Here is a table of points, one per row:
[  62  -21   43  -50  -72   -3  -19  -35   52   -2   26    2  -63   -5   56    8  -30  -74  -30 -119  -28   -7   -7
   17   -4  -23  -21  -32   -9    0  -55   -4  -56  -20   41   38  -36   35  -58    6  -22   19  -34   19   54   21
  -41  -12]
[  4   9 -15  -4 -86  81  -6 -27 -15  37 -44 -17  21  33  29  15 104   8  14  -6 -12 -41  14 -22 -20  63 -52  34  36
  35  62 -34  20  29  -1  52 -28  45  29  16 -16 -40  17  12 -37  75 -43  89]
[-13 -13 -21 -15  23  88 -14 -19  42  22   6   8 118 -25 -15 -19   9   3  55  -8 -27  49 -12 -18  50  52  36  57   1
  20 -25  56   5  38 -45 -40   4 -21 -37  17 -79   2  12  38  92 -39 -75 -70]
[ -69   17  -37    0  -34   -3   12    0   12   59  -67  -18 -104   -4  -28  -28    5   40    8    9  -25  -20  -21
   34   -7   -6   23   11   57   59  -33   10   13  -76  -60   22   23  -63  -15   59    8   33   21  -38   46  -75
   15    9]
[ 29 -45  -5 -10  13   2 -33  43   4 -10  36 -61  15  -3  24 -75  53  11 -29  27 -22  -8  26 -38 -10 -23  -4 -71 -20
 -60  83  27 127 -48   5  39 -17 -16  -8  -1 -35  76 -53  22  -6   4 -20  -8]
[ 39 -33 -42 -14   6  29 -77  47  23  20 -30   3 -49   5  -8  62   4 -31 -20  15  59 -10 -21 -50  -3  11 -56 -75  25
  20  40 -29  -4  29 -44  -8  90  20 -49 -50 -38  27  38  -1 -36 -62  43 -66]
[  19   47  -41   30  -13  -19  -21  -54  -81   18   12   11  -46    2   19 -120   -8   12   10  -32   15   16   -9
  -13   50    1  -26   43  -21  -18   -5  -36  -27   36  -38  -36   56    6   13   -5  -32   16  -98  -32  -48   -4
   14  -19]
[   2  -13   23  -22   12   20   52    1   14   12    5   -4  -18  -43  -44   30  -25   17  -30   -2  -16   -3   16
   31   -2    4   69   38   47  -67   77  -24  -46   18   -3   21  -33  -10  -10  -10 -103  -36    3  -51   -4   56
   75  -46]
[-25  70   8 -21  59   4 -80 -31   1 -13  14  -6  44 -12 -17   8 -64  33 -13  -4  29   3 -35  57  21  31 -20  17  58
  14  28 -47  19  15  13  22 -12  16   4   2  22 103  58  25  26  38   4  55]
[ 37 -28 -43   7 -42 -51  24  53 -68  66  -6 -13  21 -16  59   7  14   9 -29  34  32 -31  45 -52  67 -18  62  36  45
  95 -55 -14  27  41  55 -42 -72   9 -20 -30  10  65  32  -6 -35  28  15 -16]
[ 45  24   8  53 -67  31  -7  17  -8 -12  95 -40  -7 -60 -99 -29 -12 -28 -17  48  -7  39  30   5   2  25 -21  -8 -33
 -12 -15 -23 -28 -83 -38   2  -4  11 -29 -50  56 -26  38 -45   0  25 -50  23]
[ -2  -5 -14  14  28  11  24  -3  18 -22  26 -87 -32 -22   3  16 -12 -18   3  24 -14  20   4  51  -7 -40  -3 -52 -67
  23 -30  -5 -29 127 -11  79 -22 -22  79  43  11  10  24  -6 -53  -9 -54 -32]
[ 21  -5  -5  49  34  43 -10  55  77  55  52  10  -8  47  81  56 -10 111  51 -61  26  -5  72  61  71 -49  53 -15  16
 -35   3  45  -3 -23  -9 -16  70  37  60 -11  64 -34  31 -40 -21   0   2  47]
[ 43 -75  47  31  11   7  28 -12  22  -8   5  36  16 -15 -36   3 -31  68 -53  13 -77 -34 -24 -50 -40  16 -33  -2  20
 -36  -6  -5 -52  34 -21 -37 -77  23  39  -4  13  20 -38   2   4 -97  10  48]
[ -1 -24   7   2  16 -85  46 -23  44 -72  42  11  -2   7 -28 -47  58  -3  90  16  34 -11 -60 -10  65 -22   0  15  90
  34  87  32 -31  14  74  55  16  -8 -34 -14   3 -37  29  34  -9 -73 -26  21]
[  5 -13  -2 -36 -47  -4  28 -25   4 -37 -16   7 -12 127 -32  41  37 -14  15   2  50 -33 -54 -10  20  24  42  26 -90
 -69 -51  -4  49  -5  -6 -11  22 -66  -4 -47 -54  83  28 -20 -24  -7   8  70]
[  17   33   -3  -10   14  -64   -4  127   14  -51 -104  -34  -22   26  -38  -72  -30  -22   23    8   -9  -36   46
   28  -21   20   16   20  -26  -23  -27  -31  -11   -6  -18  -33    3  115   14   -9  -37  -20   13    1   12   11
  -49   15]
[   5   11    9   75  -59   -6  -37  -31   -4  -65 -108  -46   17  -46  -17   38  -11   45  -10  -20   -2   86  -71
  -25   31    0   20    6  -16  -47  -18   73   10  -26   73   -7   20   42    8   82   32  -11  -16  -24   -2   12
   44  -29]
[  35   52  -58   10   39  -37   37  -23   36   33   19 -101   19  -12    8   26    1  -27   26  -18   -8  -46  -27
    0 -102    7   -6   26    5  -17   26    7  -21   -1   31 -115   18  -42  -32   17   36   13  -18    3  -24   16
   -6    0]
[-29 -11   2  68  -5 -54   5  40 -31 114  54  33   5  15  21 -23  -4 -41  33 -15  57  58 -57  41 -40  73  -6 -46 -40
 -19  -9  31  -1  -9  36   2 -48  39  76  39 -37 -30  63  34  49   1  88   6]
[-11 -34 -27  33 125  52  42 -16  28 -15 -29  51 -29 -21 -18 -27  55  28 -84 -36  38  36  53 -47 -48  16   8  79 -41
  26 -36 -17 -17 -31  69  64  34 -12 -15 -19  23  -6  24  83   6   7   5  24]
[  15   29   -9   16   13  -16  -25 -113    3  -13    0   13  -11   37   62   -3    7   -5  -18  127    2   23   77
   70  -32  -10   32  -55   -1  -24  -49   36  -15   -2  -32  -23  -16   66  -74   -4   -7  -22   15   22   22   -8
   31    9]
[ 21  15 -19 -92   0   2 -21 -18 -44 -17  19 -20  -1  19  18  27   1 -14 -25 -31  11  34 -23   8 -64  25  38  40  38
 -16 -38  -3  53 -13 -12  39 -45  36  39 -61  58 -61 -65 -47 -30 -81 -16 -21]
[ -43   -7  -54  -42   12   -6    5  -27  -27   -7  -62    0   37  -17  -43  -20   14    1   -7  -62   80  -25    3
    6   40  -61  -52 -104  -24  -13  -25  -10  -33  -71   -6  -52  -98  -58  -20   -3  -30  -50  -22   -2  -38  -28
  -30   -8]
[  -7    9    0   -7  -18   37   66   30  -49  -21   -1   50    0   22  -68   88  -12  -77   43   -3   26   44   70
   14   36   18   41  -20   -4   57   80   33    3    7   -7  -29   21   15   20   50   52   64 -104   66   25   -9
   45   54]
[-21  -1 -14 -34 -12  37  17  67  62 -19  14  82  18  -6  45 -38 -11  15  10  76   3   9   6  27  -9  56 -71 -19  10
 -30 -26  -5 -12  64  77  29   5 -56 -14  14  60  -6 -79 -86  53  66  16 -18]
[  -8   55   44   23    3  -86  -33    7  -99   23    2   62  -25   -6   -6   67    1   55  -34   -8  -20  -19   23
  -27  -30   12   34  -47   -3  -46   19   18  -14   35   14   32   30  -45   -1    3   -1  -18    7    2   42   21
 -115  -34]
[ 64 115  84 -38  38  19  21  11  27  -6  29  14 -22  25  14   0 -50  20 -19  24 -14 -30 -31 -60  30  26  -4   6   0
  57 -35  29  22 -27 -10  -1   3 -20  14  41 -10 -45  19  41 -31  29  39 -39]
[ 45 -38  -1  14  -8  -1 110  -1 -59 -33 -25   2 114  15   4 -19 -11  -3   3 -53 -27 -13 -16  29 -37 -40 -41 -42  48
  23 -32 -27  50   4 -80  74  64 -20 -30 -33  21 -14  26  23 -13  36  48 -21]
[ -98  -26 -102  -15  -47  -51   -6  -23   41  -86   57   45   -8  -26   34   10  -31  -19  -24  -32  -32    2    6
  -71   -6  -15   20    6    3    5    9  -13   24   -7  -56  -45    8    0   35   18    9  -20   51   11   10   42
   16   17]
[ 63 -41  25  32  38   5 -81  16 -32 -28  -9  14 -10  11  20  22  15 -72 -15  19 -72   6   3  35   4 -27 -25  40  27
  26  -1 -63  17 -23  27 -36   6 -88  41  17 -28 -68  -8 -27  25 -16   2  40]
[-127  -56   89   -6    7   -8  -10  -10    8   24  -11  -51    9  -51   39    9  -38   -3    8   21  -16  -19  -26
   -4   28   37   36  -20  -21   15  -13  -30  -16  -12   -6   -3   34   -5  -17  -54   -5  -37  -73   43  -41    9
   -9   34]
[ -64  -63   62    4    3    0   12  -40   -9   20   -1   17  -29   41  -40   12    7   -9   21   15  -14  -24    2
   20    9  -25  -81   56    8   -8    7   12   20  -29    1  -38   -6   32   23  -15   39   27   24   -1  -16   36
  -21 -124]
[ -49   56   48  -17    6   27  -53   14  -10   17    0   37   38  -26    5   -3   -7  -14   38   -1  -27  -22  -20
  -30  -40 -127    6   36 -107   36   42    2  -23    3    5   25  -23   17  -34  -13    5    4   18  -61    8  -20
   43   16]
These points spread out most along one direction. Take the direction at right angles to it along which they spread out most. Go by this last direction. How many in every 100 of the points above lie lower along it than each point below? Answers are rounded to whole numbers. More than half of the points above lie lower than the first one.
[  5 -13  -2 -36 -47  -4  28 -25   4 -37 -16   7 -12 127 -32  41  37 -14  15   2  50 -33 -54 -10  20  24  42  26 -90
 -69 -51  -4  49  -5  -6 -11  22 -66  -4 -47 -54  83  28 -20 -24  -7   8  70] >> 6
[  -7    9    0   -7  -18   37   66   30  -49  -21   -1   50    0   22  -68   88  -12  -77   43   -3   26   44   70
   14   36   18   41  -20   -4   57   80   33    3    7   -7  -29   21   15   20   50   52   64 -104   66   25   -9
   45   54] >> 3
[-127  -56   89   -6    7   -8  -10  -10    8   24  -11  -51    9  -51   39    9  -38   -3    8   21  -16  -19  -26
   -4   28   37   36  -20  -21   15  -13  -30  -16  -12   -6   -3   34   -5  -17  -54   -5  -37  -73   43  -41    9
   -9   34] >> 47
[  4   9 -15  -4 -86  81  -6 -27 -15  37 -44 -17  21  33  29  15 104   8  14  -6 -12 -41  14 -22 -20  63 -52  34  36
  35  62 -34  20  29  -1  52 -28  45  29  16 -16 -40  17  12 -37  75 -43  89] >> 12
[ -49   56   48  -17    6   27  -53   14  -10   17    0   37   38  -26    5   -3   -7  -14   38   -1  -27  -22  -20
  -30  -40 -127    6   36 -107   36   42    2  -23    3    5   25  -23   17  -34  -13    5    4   18  -61    8  -20
   43   16] >> 71
[ 21  -5  -5  49  34  43 -10  55  77  55  52  10  -8  47  81  56 -10 111  51 -61  26  -5  72  61  71 -49  53 -15  16
 -35   3  45  -3 -23  -9 -16  70  37  60 -11  64 -34  31 -40 -21   0   2  47] >> 50
[ 45  24   8  53 -67  31  -7  17  -8 -12  95 -40  -7 -60 -99 -29 -12 -28 -17  48  -7  39  30   5   2  25 -21  -8 -33
 -12 -15 -23 -28 -83 -38   2  -4  11 -29 -50  56 -26  38 -45   0  25 -50  23] >> 91
[-25  70   8 -21  59   4 -80 -31   1 -13  14  -6  44 -12 -17   8 -64  33 -13  -4  29   3 -35  57  21  31 -20  17  58
  14  28 -47  19  15  13  22 -12  16   4   2  22 103  58  25  26  38   4  55] >> 29
[ -43   -7  -54  -42   12   -6    5  -27  -27   -7  -62    0   37  -17  -43  -20   14    1   -7  -62   80  -25    3
    6   40  -61  -52 -104  -24  -13  -25  -10  -33  -71   -6  -52  -98  -58  -20   -3  -30  -50  -22   -2  -38  -28
  -30   -8] >> 38
[-29 -11   2  68  -5 -54   5  40 -31 114  54  33   5  15  21 -23  -4 -41  33 -15  57  58 -57  41 -40  73  -6 -46 -40
 -19  -9  31  -1  -9  36   2 -48  39  76  39 -37 -30  63  34  49   1  88   6] >> 74
[ 39 -33 -42 -14   6  29 -77  47  23  20 -30   3 -49   5  -8  62   4 -31 -20  15  59 -10 -21 -50  -3  11 -56 -75  25
  20  40 -29  -4  29 -44  -8  90  20 -49 -50 -38  27  38  -1 -36 -62  43 -66] >> 24
[   2  -13   23  -22   12   20   52    1   14   12    5   -4  -18  -43  -44   30  -25   17  -30   -2  -16   -3   16
   31   -2    4   69   38   47  -67   77  -24  -46   18   -3   21  -33  -10  -10  -10 -103  -36    3  -51   -4   56
   75  -46] >> 59
